Named moves come first, each a turn or a mirror and shown by rows before and after it. Which of them, in which order, take the first row of each pair that follows to the second? Write the first one first, as in the answered first pair.
dor:
[  9.6  11.5   1.2  -4.8  14.9  11.6 -23.2  18.4  26.0  -0.4 -14.7 -15.2
   5.3   4.6 -18.7  15.3  -4.4   9.7   7.4  10.4  -0.4  10.5  16.9   0.4
 -15.9  -3.8  10.2  -2.8   4.5  25.8 -25.9  16.1  17.0  -2.1] -> [ 15.2  15.5  -7.3  -8.0  19.2   9.8 -14.7  13.8  34.8  -2.9  -3.6 -14.1
   8.3  -4.6 -23.4   8.5  -2.3  -7.9   8.4   9.3   9.5   1.3   7.3 -17.0
 -19.4  -1.5   7.1   9.7  12.7  19.5 -20.1   4.4  19.9  -0.6]
[  4.2  -3.5  -9.8   5.3  -5.8  -2.7  -0.3   8.2 -13.3  10.6   0.0   8.1
   3.7  -1.1   8.4  -1.4  -2.2  -3.9  -9.0  -4.4  -8.3   3.0 -12.5   6.9
   7.7   7.1 -12.1  -6.9  -2.9   7.2  -2.0   9.0  -0.8  -8.0] -> [  6.2  -2.0 -11.1   3.7   0.3  -5.7   4.5   4.0  -5.0   7.9   4.0   6.0
   4.6  -6.3   7.1  -4.5  -0.1 -16.6  -7.6  -4.6  -1.0   2.2 -18.8  -7.7
   3.8   5.1 -11.7   0.6  -0.1   2.2   1.3   3.7   4.3  -4.3]
[ 13.8  -1.4  -3.5  -3.2   7.1   6.9 -15.0   6.1  -3.5  -0.3  -4.8  -4.6
   6.0   6.5  -0.7   3.9  -6.7   6.1  -1.6   2.8  -4.7   8.2   9.1  -0.6
   2.0   1.4  -6.2  -1.9  -7.5   4.9  -4.8   3.0  -4.3  -3.4] -> [14.8  3.6 -3.9 -6.1  8.7  6.7 -8.3 -1.8  2.4  3.9 -0.4 -8.5 11.9  1.7
 -4.7 -4.0 -6.2 -3.6 -2.3  0.2  5.3  9.1  5.9 -8.9 -3.1  2.4 -3.5  4.1
 -4.7  3.7  3.5 -1.2 -2.3 -0.7]
[ 11.5   2.8  -1.2  -6.1  13.4  -5.7   1.1  -8.1   6.5   4.9 -21.2  -1.0
   9.5 -18.6   9.5   7.2   1.7  -0.6  -7.6  -8.0  13.9   5.8  13.9  -5.3
  -1.8   1.3  -2.5  -0.9  -8.0  -6.3 -16.7 -10.5   0.2   9.4] -> [  6.4  -4.7   0.9  -3.2  11.6  -2.0   0.0  -1.6   4.0   3.9 -25.3  -4.4
   5.6 -15.6  17.2   9.0  -0.9   8.6  -6.0  -6.8   9.3   9.9  14.9   3.5
   4.8   1.0   0.7  -4.8 -12.9  -1.1 -16.0  -4.1  -4.2   5.9]
rep:
[ -2.5   9.2  -5.7   4.6   1.1   9.7  11.9  -2.2 -11.4   1.4  -3.9   8.6
   5.6   1.4  11.2 -17.7   7.5   5.5  -9.2 -21.4  -1.9  19.7  17.2  -0.4
  12.7  12.9  -8.7   4.2  -3.2   2.7 -11.7  -6.8  -7.4  -0.5] -> [-13.4   3.0   1.9   5.2  -6.8   6.7  23.2  -7.9 -11.8  -6.7  11.7   8.6
   2.7   3.6   0.5 -13.1  12.7  -9.9  -7.8 -11.8  -0.2   1.9   2.3  -4.6
   7.6  16.3  -7.4   9.1   2.2   1.4  -5.2 -10.6  -8.0   4.0]
[  6.2   2.3  -8.8  -4.2   5.6   6.1  -8.6   1.0  -0.8   2.3 -11.3  -0.5
  -4.1  -7.1   6.3  -6.3  -7.5  10.5  -0.9  -6.8   4.1  11.6  10.2   0.6
   7.8  -4.0   4.3  -9.5  -7.7  -0.5  -3.6  -2.2   1.2  -6.7] -> [ -9.1   0.1  10.5   0.8  -3.4   4.0   8.3  -4.1   1.6  -6.4   9.6  -4.3
  -8.7  -2.7 -11.6   0.6   7.0  -8.6  -0.7   5.4   5.8 -10.9  -7.5  -5.1
  -2.6   0.9   1.6   0.7   3.9  -6.7   7.2  -8.8   2.9  -1.6]
[ 25.8   3.9  -5.7 -18.8  22.3  -9.9   8.6 -10.3  17.3  -2.8   6.4  -3.1
   1.4  -8.5   8.6   2.2 -11.9   2.7  -5.4  17.1   6.8  21.3   5.2 -14.5
  -0.7 -18.7   0.4  -3.6   3.2  14.1   9.8  -4.3   9.7   3.3] -> [ 14.8   2.3   4.0 -19.2  18.0  -7.5  17.7 -13.8  17.6  -6.6  15.6   0.2
  -3.1  -4.9   2.6   6.0  -6.6 -10.9  -6.2  23.5   7.3   6.7  -5.3 -17.6
  -4.9 -18.7  -2.8   4.2  10.1  11.6  11.8  -3.6  12.0   6.4]
losil:
[  5.3  15.5  12.2   1.6 -11.5   9.3   7.9 -27.0 -13.6   5.4  -1.4  -7.7
  -5.9  -6.1  -0.4  -6.9   9.0  30.2  -8.1 -20.1   0.3  17.8  -0.3   8.8
  18.1  -5.2  -6.4 -14.5   2.4 -10.6  -9.1   6.2  -9.7  -9.8] -> [ 17.2  27.4  -1.6  -0.6  10.5   1.9  -1.8 -27.8  -2.1   7.3  -4.0  -9.4
  -4.2 -21.2  -1.8  -3.1  -0.2  23.6  -0.3 -16.6   5.0  26.9   2.9  -1.7
  16.3 -10.0  -2.2 -11.0   4.4 -10.7 -12.1   3.5  -3.8   2.3]
[ 21.8   6.5 -11.1  -7.6  12.0  -3.7  -1.0   4.0   7.9   5.1  -7.6  -0.9
  -4.6  -3.8   4.1  -1.2  -1.6  -0.1   5.4  -3.1   7.3   5.1   3.8 -11.8
   2.4   1.0  -9.9   1.8  -4.3  -3.5  -3.9  -9.3   2.3   2.3] -> [16.2  7.1  0.6 -6.7  8.7 -4.0 -1.2  0.7 10.1 -5.4 -2.3 -6.1 -7.4  1.6
 -3.2 12.9  0.3 -7.4 12.9 12.9  3.7 -3.3 -3.6 -2.3 -2.9  4.4 -3.7  6.9
  0.7  1.0  0.4 -3.0  4.5  3.0]
[ -4.1  -0.2  11.6  -1.0 -18.9  -8.7  -5.6   3.0  -2.6  -7.5  -2.2  -1.4
  -8.7  -4.4 -11.4  13.2  -2.2  15.6   7.7   0.7  -9.7  -9.1  -2.0  16.9
  -4.5  -7.2   8.9  11.5   3.9  13.3   5.8   2.6  -6.9  -1.2] -> [ -5.0  -3.7  12.8  -1.9 -22.4  -4.3  -0.7   6.5  -7.5   0.6  -5.0   4.3
  -3.4  -3.6  -3.3   0.9   2.6  23.5  -2.3 -12.6  -8.3   2.3   3.2  13.0
  -3.4  -6.0   2.8   6.2  -2.1  11.6   3.6  -2.0  -8.8  -6.4]
Then:
(2 to 3 moves a pair)
[  8.6  12.0 -15.3  -6.1  15.6   2.0   1.5  21.2   0.1  13.4   2.8  10.4
  24.7  -9.8  11.1 -28.5  -9.1   1.7  -6.9 -24.5  10.6  16.2  12.5 -21.2
  -3.1  -0.8  -0.9  -3.6 -22.6 -20.8  -9.3 -10.4  -1.7  -2.2] -> [-26.5  -1.0  21.0  -1.6 -13.2   6.5  18.8   8.8  -5.7  -2.6  33.3  11.0
   7.4   4.4 -13.6 -12.5   5.1 -18.3  -6.3  -5.5   5.3 -18.7 -12.9  -9.4
  -7.0   4.6   2.2  12.6  -6.3 -20.9  13.8  -9.5  -5.7   0.1] => dor rep
[  9.4  -9.5  -2.2   9.3  -9.3  -7.7  14.1  11.6  -7.9  -2.8  -0.7  -4.0
   4.8  12.7  11.5 -27.0  18.0   9.6   5.1  -8.5  12.9  12.0   8.7  16.5
  21.3   2.0  -1.8   6.6 -13.5  11.5 -16.9   6.5   9.1   3.1] -> [  7.0 -11.7   5.5   8.3  -5.2 -13.3   8.4   6.9   0.1 -12.5   4.7 -14.3
   0.3   6.8  -9.3  -3.6  16.2  -3.4  20.7  17.9   8.3  -2.6  -0.5  26.8
  17.3  -2.4   3.9  16.1  -5.5  20.5  -9.6  14.2  15.6  11.0] => losil losil losil
[  8.1  -5.6 -21.7   2.7   4.0   5.4  -6.3   3.2  -2.4  -0.3  -8.6  -2.8
  10.8  -9.4   3.7 -19.5  -6.3  27.1   5.1  -7.1   3.4  12.1   0.6   0.1
   9.4  -1.5  -0.6  -1.0  -8.2   9.6 -10.6   7.9  -4.4  -1.4] -> [-10.0  -6.4  -4.1   4.1 -15.6   5.1  18.0  -2.6  -0.4  -5.9  18.7  -0.8
   5.7  -3.8  -5.7 -25.5   1.5   7.5  -2.8  -4.1   6.3  -7.4 -11.9  -8.6
   4.3   6.6  -2.6  10.9  -0.1  -1.7   2.4  -7.4  -8.8   0.3] => rep losil
[ 12.2   8.8 -15.7   4.1   5.0  -6.3  -8.9   1.9  -5.2   6.0  -9.4   4.7
   5.8 -14.6  27.2   2.7 -14.0  26.1  -3.8 -10.5  -2.2   9.8   7.9   4.5
   1.2  -5.6   9.0 -14.9  -6.9   7.0 -15.7 -12.9  -2.5 -10.3] -> [  4.7   6.9  -7.4   2.7  -2.5  -0.6  10.7  -3.5  -8.3   4.0  -3.6  12.1
   7.4 -12.7  28.9 -13.6  -4.1  21.9 -11.2 -20.6  -3.5   6.8   1.3  -4.1
   2.5   1.5   2.7  -9.7  -4.4  -2.8  -8.3 -25.3  -4.0 -17.6] => rep losil rep
[ -2.2   9.0   0.6  -4.4   8.8  -0.7   6.1 -12.2   5.0  12.0   9.4   3.8
   0.6  -6.8  -9.3   5.0  -1.0 -24.5   3.8   4.9  11.7   5.9   2.4 -13.3
  -6.0   0.0   0.2  16.7  11.2  -5.8   4.5 -13.1  -1.2  10.4] -> [-20.5   0.3  12.9  -1.3  -8.5   2.2  18.6  -9.5 -10.4   9.7  13.7   5.3
  -4.4   5.9  -2.4  -8.9  10.6 -14.2  -5.5  -6.4   9.5   4.0  -1.9  -3.6
  -1.9  -0.4  -5.5  11.7   7.9  -8.3   3.5 -13.2  -7.8   0.5] => losil losil
[ 20.3   0.0   5.1   4.6  20.0  -2.0  -6.5  -7.2   7.4  -4.1   5.5  -5.6
   0.5   5.6 -16.1   6.7 -18.6   5.8   7.1  10.5   7.9   9.6   6.2 -28.7
   3.3  -8.3  13.5   5.6  -4.3  17.8 -17.1  -2.1  -3.5  19.6] -> [  1.1 -14.6  21.2   9.7  -1.6   7.2   6.5  -4.4  -9.2   1.4   4.4   1.9
   0.9  16.0  -1.3 -14.9 -13.8  22.2 -11.1  -9.9   2.9  17.2   5.7 -21.7
  13.2  -3.6   6.5  -4.1 -16.2  10.6 -18.7  -6.3 -14.6   3.5] => losil losil losil
[ -2.0  -2.9  12.4 -15.4   7.7  -4.3  24.9  11.4   5.0  -7.9   9.0   7.5
  -0.4   1.9   3.5   4.1   3.2  -7.4   1.5 -23.2  -5.0  -6.8 -12.7 -28.5
  -1.9  15.0  -8.3   1.9   6.1  11.9  22.7  -3.7   1.5  -5.9] -> [  5.8   0.5  10.8 -15.9  14.2 -11.7  11.0  13.3   7.9 -10.4  -2.2   2.2
  -4.9   4.4  -6.7  27.8  -4.7  -4.7  13.7   0.2  -8.3 -12.3 -11.3  -8.9
   1.4   8.0   1.3   0.5   4.9  23.7  20.4   8.8   8.6  -4.8] => rep losil losil
[ -3.0   1.8  -3.3  -0.7  -7.7   6.9  -8.3   1.8  -5.3   3.4  -8.8   7.5
   6.1  -1.2   9.0  -0.2  -2.2  17.4   1.5  -7.3   1.3  10.8  16.7  13.1
   8.2  -2.2   6.2 -10.4  -2.0   0.3  -5.3   1.7  -1.0  -2.1] -> [ -0.6   4.3  -9.3   1.8  -1.0   4.0 -17.8  -2.0   2.0   0.1  -7.2   2.6
   3.9  -3.6  -3.1  17.2  -9.8   7.1   5.5   8.2  -2.0   1.0   8.3  12.2
   3.0  -3.4   9.4  -4.6   7.9   8.2  -2.4   8.6   9.8   7.6] => losil losil
[-15.5 -13.1  -0.8   7.1  -8.8  12.3   7.9  -8.0 -15.2  -2.7  -7.6 -11.2
  -1.7  18.2  -0.3  -8.0  -5.8  27.6 -10.3 -15.7 -14.6  11.3   4.0  18.9
   6.7  -9.1   8.7 -10.0  -4.8  12.5  -1.3   1.4  -6.3  -8.9] -> [  1.7  -6.3 -13.6   4.9  10.2   6.8  -7.1 -11.3   1.7  -9.6  -4.5 -21.0
  -4.1  10.4 -14.1  16.6 -16.9   5.6   7.5  13.7 -10.9  -3.0  -0.5  16.3
  -4.5 -13.5  16.4  -1.2   2.0  19.5   2.0  12.1   1.1   3.6] => losil losil losil
[-10.7 -12.7   7.9  -2.2   2.1 -10.7  -3.8   1.6  -6.3  -2.8   8.2   5.7
 -10.0   6.8  12.3  -4.1  -3.8  -9.8  -6.7  17.0 -13.6  -3.3 -14.7  12.7
  -1.8  -9.3  -9.0  12.2  -2.7   0.9  10.1  -3.5   2.2 -16.0] -> [  7.0  -4.6 -13.1  -6.0  19.6 -13.7 -15.2   0.4   7.4   4.2   1.3   3.1
  -7.2  -2.5  13.1  -3.7 -12.2 -12.2   0.6  11.9  -7.7   7.3  -4.2   0.8
  -1.4 -12.6  -8.2  13.1  -0.8   3.4   6.1  -6.1   9.2  -6.1] => losil losil losil
